128 stands for zero in the data rows.
Here are some points, one per row:
tensor([114, 125, 199, 128, 155, 144, 179, 130,  79, 157, 163, 172, 147, 120,  86, 142, 128, 136, 108, 153,  85, 123, 126, 199,  68, 130,  65, 126, 130, 165, 126, 141])
tensor([137, 159, 160,  84,  98, 106, 106,  57, 124, 137, 125, 107,  67, 172, 141,  96, 176,  74, 166, 143, 162, 169, 144, 159,  97, 120, 114, 165, 105, 117, 123, 125])
tensor([ 79, 140,  65, 127, 174,  96,  91, 114, 170, 176,  81, 115, 151, 167, 127,  90, 149, 138, 150, 118,  95, 142, 145, 144, 172, 102, 105, 184, 177, 104,  69,  74])
tensor([ 99,  95, 120, 131,  80,  75, 107, 150,  69, 186, 129, 177,  87, 159, 128,  86,  55, 128, 122,  69, 166, 128, 112, 117, 156,  94, 145,  72, 103, 152, 119, 102])
tensor([170, 139, 127,  87, 160, 164, 184, 145, 122, 148, 158, 135, 109, 156,  76, 122,  88,  88, 138, 122, 116,  65, 121, 182, 156, 160, 156, 132, 120,  95, 136, 126])
tensor([109, 144, 105,  83, 153, 147,  87, 152,  88,  68, 129, 124, 107, 135, 130, 136,  95, 148, 132, 139, 133, 135,  93, 156, 129,  80, 131,  97, 123, 145, 179,  68])
tensor([117, 120, 160, 181, 101, 171, 147,  87,  92, 119, 136,  88, 164, 132, 192, 152, 122, 112, 178, 102, 108, 118,  86,  86, 161,  97, 158, 150, 110,  79, 128, 183])
tensor([128, 138,  72,  86, 101, 154, 133, 111,  83, 110, 112, 120, 152,  85,  94, 134, 116, 107, 111, 125,  89, 136, 135, 129, 176, 152, 161, 158, 143, 146, 138, 104])
tensor([ 86, 148, 138, 129,  77, 100, 146, 190, 143, 119,  92, 102, 130, 145, 140, 174, 134, 140, 125, 169, 157,  66, 126, 142, 164, 153, 168, 169, 109, 154, 113, 167])
tensor([107, 149,  58, 151, 108, 170, 147,  89, 143, 169, 181, 180, 142, 156, 184, 215, 125, 101, 142, 123,  97,  99, 123, 126, 131, 110, 132,  73, 155, 148, 117,  93])
tensor([122,  32, 155,  88, 112, 175, 107, 104, 144, 144, 135,  79, 117, 117, 161, 156, 110, 139, 139, 207, 132, 146,  63, 151,  87, 130, 191, 149, 174, 164, 111, 114])
tensor([102, 131, 186,  60, 162, 103, 141, 149, 167,  97,  87, 106,  99, 107, 208, 122, 171,  92, 103,  79, 138,  99,  86, 157, 109, 112,  95, 109, 155,  77, 159, 134])
tensor([152, 131, 114,  90, 155,  32, 127, 135, 125, 117, 189, 149, 138, 131, 133, 134, 168, 145, 147, 188, 102,  71,  81, 119, 171, 110, 146, 116, 151, 144, 103, 130])
tensor([144, 116, 131, 134,  83, 131, 180,  59, 174, 147, 118, 138, 140, 103, 135, 138, 122, 205,  96, 116, 148, 166, 172, 192, 135, 154, 144, 102, 178,  91, 190, 136])
tensor([137,  64, 192, 127, 123, 118, 101, 130, 185, 102, 138, 178, 124, 133, 129, 117, 107, 167, 134,  84,  60, 119, 154, 162, 202, 124, 129, 137, 122, 121, 101, 145])
tensor([180, 142, 149,  90, 170,  89, 138, 142, 183, 186,  89, 181, 155, 108, 160, 191, 105, 119, 187, 110, 136, 135, 161,  66,  93,  96, 161, 128, 102, 147, 158, 148])
tensor([172, 149, 110, 128, 139, 122,  81, 111, 149,  95, 132, 127, 172, 108, 179,  85, 158, 161, 149, 130, 152, 128, 107, 160, 141, 146, 118,  93,  89, 203, 142, 164])
tensor([125,  96,  90, 114, 115, 151,  93,  80, 126, 183, 106, 108, 184, 102, 101,  92, 120, 126,  80, 165, 157,  39, 146, 120,  91, 104,  73, 129, 124, 107, 120, 134])
tensor([150, 102,  83, 102,  98, 110, 168, 100, 125,  89, 131, 126, 207, 108, 127, 130, 167, 133, 142, 116, 119, 171, 123, 126, 128, 115, 139,  99, 116,  77, 149,  78])
tensor([144, 189, 120, 124, 115, 113, 163, 148,  82, 146, 110, 116,  86, 149, 132, 117, 129, 168, 183, 180, 117, 177, 160, 123, 143, 162, 137, 118, 139, 106, 160, 108])
tensor([188,  64, 130, 191, 128,  81, 106, 152,  96, 168, 157,  91, 127, 138,  98, 156, 161,  99, 125, 141,  73, 165, 100, 122, 140, 141,  63, 147, 102, 113, 218, 139])
tensor([ 74, 140,  95,  98, 157, 154,  98, 116, 144, 115, 192, 147, 128, 153, 100,  97, 141, 107, 119, 156, 162, 176, 117, 136, 122, 169, 151,  70,  73, 103, 129, 203])
tensor([170, 158, 103, 101, 118, 174, 112, 104, 100, 116,  73, 169,  82, 137, 135, 136, 113, 141,  93, 149, 103, 122,  91,  74, 150,  81,  81, 185,  96, 104, 161, 168])
tensor([190, 134, 159, 125, 139, 170, 114, 161, 115, 185, 143, 137, 109,  59, 125,  77, 123, 131, 134, 177, 125, 158, 154, 105, 137,  56, 146,  88, 180,  60, 104, 143])
tensor([101,  95,  77, 148, 120, 133, 116, 136, 173, 121, 154, 154,  56, 196, 175, 110, 119, 120, 164, 143,  94,  93, 166, 135, 102, 119, 107, 131, 151, 109, 136, 117])
tensor([ 88, 119, 135, 127, 118, 167, 170, 182,  85, 112, 145, 137,  96, 134, 146, 162, 222, 188,  76, 129, 146, 148, 132, 104, 154, 110,  91, 136, 125, 117,  71, 126])
tensor([148, 145, 153, 137, 108, 159,  99, 151, 136,  80, 134, 125, 153, 161,  70, 118, 191,  98, 167, 126, 116,  96, 127, 104, 151, 146, 124, 111, 139, 111, 119, 109])
tensor([192, 156, 157, 126, 119, 140,  54, 100,  83, 110, 176, 110, 129, 106, 116, 157, 123, 143, 140,  74, 196,  58, 136, 192, 124, 124, 124, 145, 126, 104, 117,  95])
tensor([140,  86,  94, 101, 101,  96, 107, 134, 112, 164,  80, 122, 151, 143,  95, 145, 159,  95,  97, 100,  95, 165, 137, 166,  93,  85, 174,  82, 130, 115,  95, 195])
tensor([128, 170, 152, 200, 107, 133, 163, 120, 182, 103,  65, 170, 146, 140,  75, 119, 114,  82, 140, 152, 131, 150,  70, 158, 139,  62, 102, 124, 131, 170,  99, 124])
tensor([157, 118, 139, 183, 100, 145, 124, 143,  71, 151,  95, 133, 148, 192, 152,  63, 169, 182, 131,  97, 167,  83, 118, 119,  95, 160, 166, 121, 176, 157, 167, 157])
tensor([144, 102, 153, 144, 177, 105, 128, 111,  90,  64, 104, 114, 128, 132, 139, 122,  82, 104, 142, 164, 133, 155, 179,  99, 117, 155, 142, 106, 195, 134,  97, 151])
tensor([ 88, 110, 175, 140, 168, 197,  69, 131, 128, 152,  84, 120, 150, 146, 108, 130, 133, 136, 167,  97, 117, 134, 141, 119, 114, 172, 131,  95, 122, 136, 136,  90])
tensor([152, 120, 132, 122, 144, 132, 147, 107, 138,  98, 116, 119, 171, 166, 152, 111,  58, 144,  93, 145, 176, 128, 149,  86, 142, 134, 107, 143, 128, 168, 149, 104])
tensor([125, 139, 148,  89, 147, 122, 186, 124,  96, 122, 169, 147, 178, 124, 178,  54, 106,  79,  90,  97, 103, 140, 114, 124, 109, 142, 132, 185, 162, 154, 132, 132])
tensor([152, 138, 107, 159, 234, 134, 138, 149, 138, 153, 142,  91, 157, 197, 119, 178, 113, 166,  81,  97, 172, 140, 136, 117, 129, 121, 134, 153, 102, 106, 118, 156])
tensor([107, 182, 128,  87, 135, 178, 144, 145, 123, 166, 153,  97, 125,  78, 106, 119, 158, 162, 161, 110,  90, 158, 138, 127, 128, 126, 126, 139, 122, 196, 147, 156])
tensor([ 97, 141, 160, 113, 128, 133,  81, 145,  93, 119,  93, 126, 149, 121, 163, 155,  60, 157, 119, 149,  85, 165, 113, 161, 152, 151,  98,  64, 112,  85, 152, 131])
tensor([ 82, 127, 119, 156, 138,  94, 106,  83,  93,  81, 164, 137, 108,  67,  99, 158, 118, 140, 164, 103, 150, 140, 171, 121, 128, 110,  76, 153, 158, 152, 128, 206])
tensor([113, 125,  85, 209, 198, 145, 159, 149, 125, 115, 107, 121, 103,  55, 134, 105, 142, 112, 128, 145, 166, 119, 118, 175, 130,  67, 186, 130, 102, 128, 175, 130])
tensor([133,  92, 141, 129, 144, 126, 162,  73, 127, 142,  88,  90,  64,  82, 129, 132, 154, 120, 107, 151,  99, 109, 185, 118, 131, 156, 105,  55,  77, 179,  93,  82])
tensor([114, 185, 118, 171, 102, 113, 119, 142, 178, 145, 149,  72, 115, 108, 153,  93,  86, 128, 104, 133,  83, 114, 132, 174, 151, 162, 139, 179,  69, 127, 107, 138])
tensor([192, 124, 123, 160, 115, 157, 117, 153, 132, 133, 163, 132, 127, 115, 191, 110, 126, 140, 122,  78, 134, 170, 106, 102,  69, 109, 139, 141,  71, 147,  70,  76])
tensor([ 88, 151, 158, 135, 140,  94, 117, 101, 102, 132, 145,  70, 125, 161, 111, 154, 117, 108, 101,  80, 130, 170, 151, 124, 117,  79, 191, 132, 133, 145, 126, 114])
tensor([100,  91, 129, 148, 119, 120,  91, 178, 134, 149, 125, 210, 131,  92, 145, 157, 151,  49, 118, 148, 193, 161, 151, 130, 166, 184, 127, 194, 134, 122, 150, 100])
tensor([130,  84, 153, 100, 114, 114, 190, 136, 133, 121, 142,  98, 147, 141,  95, 129,  85, 158, 202, 154, 205, 150,  99, 136, 144, 131,  94, 129,  85,  94,  83, 102])
tensor([ 97, 129,  76, 132, 106,  97, 146, 176, 177, 133, 122,  95,  97,  72,  95, 124,  97, 141, 184,  75, 132, 111,  62, 100,  97, 165,  79, 125, 181, 139, 112, 138])
tensor([160,  81, 119,  98, 128, 167, 132, 125, 184,  93, 136, 120,  66, 150,  56, 133, 145, 147, 100, 102, 124, 145, 117,  94, 148, 107, 148, 123, 156, 160, 160, 126])
tensor([102, 193, 189, 161, 101, 104,  97, 114, 195, 152, 170, 106, 130, 127, 125, 146, 122,  98,  74, 157, 155, 145, 106,  73, 166, 134, 127,  85, 175, 148, 153, 105])
tensor([117, 129, 141, 106,  67, 145, 116, 208, 161,  84, 146, 103, 175, 132, 117, 117, 115, 118, 130, 162, 108, 131, 230, 136,  62,  63, 122, 124, 127, 134, 154, 138])
tensor([173, 162,  96, 144, 110, 124, 146, 147, 126,  85,  90, 121, 105, 119, 148, 162, 105,  83,  91, 123, 110, 117, 129, 116, 116, 189, 122, 107, 130, 102,  71, 139])
tensor([124, 176, 129, 175, 118,  94,  85, 102, 138, 118, 136, 169, 110, 129, 112, 173, 122, 169, 102, 160, 108, 139,  98, 136,  37, 165, 173, 164, 160,  98, 106,  98])
tensor([ 65, 109, 151, 128, 137,  98, 140,  92, 125, 104, 129, 163, 126, 107,  88,  92, 151, 156, 130, 133,  93,  70, 122,  61,  84, 136, 164, 137,  56,  68, 160, 107])
Along one direction, these points spread out more than along any other. Take the direction at right angles to it along which they spread out most. Go by this last direction. Where along it does each point below lie, from 0 to 99? 50 is the average, and the first point above lies past it. One standard deviation of the points above along it is 16.
tensor([188,  64, 130, 191, 128,  81, 106, 152,  96, 168, 157,  91, 127, 138,  98, 156, 161,  99, 125, 141,  73, 165, 100, 122, 140, 141,  63, 147, 102, 113, 218, 139]) 53
tensor([160,  81, 119,  98, 128, 167, 132, 125, 184,  93, 136, 120,  66, 150,  56, 133, 145, 147, 100, 102, 124, 145, 117,  94, 148, 107, 148, 123, 156, 160, 160, 126]) 68
tensor([ 82, 127, 119, 156, 138,  94, 106,  83,  93,  81, 164, 137, 108,  67,  99, 158, 118, 140, 164, 103, 150, 140, 171, 121, 128, 110,  76, 153, 158, 152, 128, 206]) 63
tensor([192, 124, 123, 160, 115, 157, 117, 153, 132, 133, 163, 132, 127, 115, 191, 110, 126, 140, 122,  78, 134, 170, 106, 102,  69, 109, 139, 141,  71, 147,  70,  76]) 10
tensor([ 65, 109, 151, 128, 137,  98, 140,  92, 125, 104, 129, 163, 126, 107,  88,  92, 151, 156, 130, 133,  93,  70, 122,  61,  84, 136, 164, 137,  56,  68, 160, 107]) 61
tensor([144, 189, 120, 124, 115, 113, 163, 148,  82, 146, 110, 116,  86, 149, 132, 117, 129, 168, 183, 180, 117, 177, 160, 123, 143, 162, 137, 118, 139, 106, 160, 108]) 60
tensor([190, 134, 159, 125, 139, 170, 114, 161, 115, 185, 143, 137, 109,  59, 125,  77, 123, 131, 134, 177, 125, 158, 154, 105, 137,  56, 146,  88, 180,  60, 104, 143]) 58
tensor([140,  86,  94, 101, 101,  96, 107, 134, 112, 164,  80, 122, 151, 143,  95, 145, 159,  95,  97, 100,  95, 165, 137, 166,  93,  85, 174,  82, 130, 115,  95, 195]) 59
tensor([172, 149, 110, 128, 139, 122,  81, 111, 149,  95, 132, 127, 172, 108, 179,  85, 158, 161, 149, 130, 152, 128, 107, 160, 141, 146, 118,  93,  89, 203, 142, 164]) 32
tensor([150, 102,  83, 102,  98, 110, 168, 100, 125,  89, 131, 126, 207, 108, 127, 130, 167, 133, 142, 116, 119, 171, 123, 126, 128, 115, 139,  99, 116,  77, 149,  78]) 55
tensor([ 88, 151, 158, 135, 140,  94, 117, 101, 102, 132, 145,  70, 125, 161, 111, 154, 117, 108, 101,  80, 130, 170, 151, 124, 117,  79, 191, 132, 133, 145, 126, 114]) 36
tensor([100,  91, 129, 148, 119, 120,  91, 178, 134, 149, 125, 210, 131,  92, 145, 157, 151,  49, 118, 148, 193, 161, 151, 130, 166, 184, 127, 194, 134, 122, 150, 100]) 51
tensor([102, 131, 186,  60, 162, 103, 141, 149, 167,  97,  87, 106,  99, 107, 208, 122, 171,  92, 103,  79, 138,  99,  86, 157, 109, 112,  95, 109, 155,  77, 159, 134]) 58
